In the rows, zero is written as 128.
A single turn carries every row of the set below to another of its rows. Some are shown first; where does it send the rows asked next?
J536: [111  99 120 123 177 124 127 108 135 108  97 107 122 147 136 156 116]
J26: [121  98 139 120 161 112 110 109 128 123 100  97 112 132 148 163 116]
J382: [120 100 125 121 177 117 116 110 137 104  97 110 119 147 132 155 120]
J491: [107  98 123 120 172 114 122 108 130 115  91 101 120 139 142 162 117]
J980: [ 99 141 103 121 116 107 111 106 154  82  91 111 136 127 123 155 133]
J908: [124 138 134 133  92 148 117 105 152 111 130 105 125 129 144 156 115]
J373: [112 138 133 126  88 123 107 105 144 116 113  96 123 113 151 165 120]
J24: [123 145 112 121 108 152 133 106 156 100 121 108 135 145 103 148 115]
J391: [127 143 127 121  93 154 128 104 149 119 127  96 128 133 120 155 111]
J176: [116 149 100 110 120 117 119 110 140  95  88 102 155 153 109 153 119]
J607: [106 143 117 108  94 110 115 105 139 116  94  86 130 112 122 166 122]
J648: [129 100 131 127 174 131 121 110 139 108 110 112 119 153 133 152 116]
J586: [111 148 108 105 109 103 110 109 131 109  82  88 150 136 121 162 118]
J312: [100 138 117 120  99 102 104 106 144 101  93  99 128 112 140 164 129]
J659: [136 148 123 120 103 152 125 108 141 116 120  98 147 157 122 151 104]
J494: [118  97 138 125 161 130 125 107 129 129 109  96 115 137 153 163 110]
J682: [133  99 140 127 165 136 119 109 136 119 116 107 113 148 142 155 111]
J569: [119 147 124 108  94 114 109 108 127 127  95  82 142 130 135 166 112]
J225: [118 142 130 114  86 132 119 104 140 127 114  86 125 116 129 164 113]
J440: [122  97 135 127 165 140 129 108 133 123 113 103 117 146 147 159 109]
J409: [111  98 132 121 164 117 121 108 126 124  97  95 115 132 151 165 114]
J821: [129  98 144 124 159 127 114 109 130 126 111  99 111 137 150 161 112]
J475: [123 140 119 135 107 152 123 106 161  92 129 118 132 145 127 147 119]
J193: [101 145 102 108 109 109 119 106 146  98  88  97 137 125 105 159 128]
J610: [117  99 129 119 170 107 111 110 131 113  92 103 117 137 140 160 120]
J235: [110 141 104 129 119 132 120 106 162  77 109 122 138 144 116 146 127]
J85: [128 149 107 117 117 141 126 109 146  98 107 105 154 163 108 147 112]
J869: [118  99 127 127 173 137 131 108 137 113 109 108 120 151 138 155 112]
J894: [111 145 100 114 117 130 128 106 155  89 102 108 140 142  97 150 124]
J66: [132 146 131 116  92 138 117 107 132 131 114  86 141 140 136 160 104]

J682 turns into J648
J373 turns into J908
Where do these go?
J491 turns into J409
J193 turns into J607
J569 turns into J66

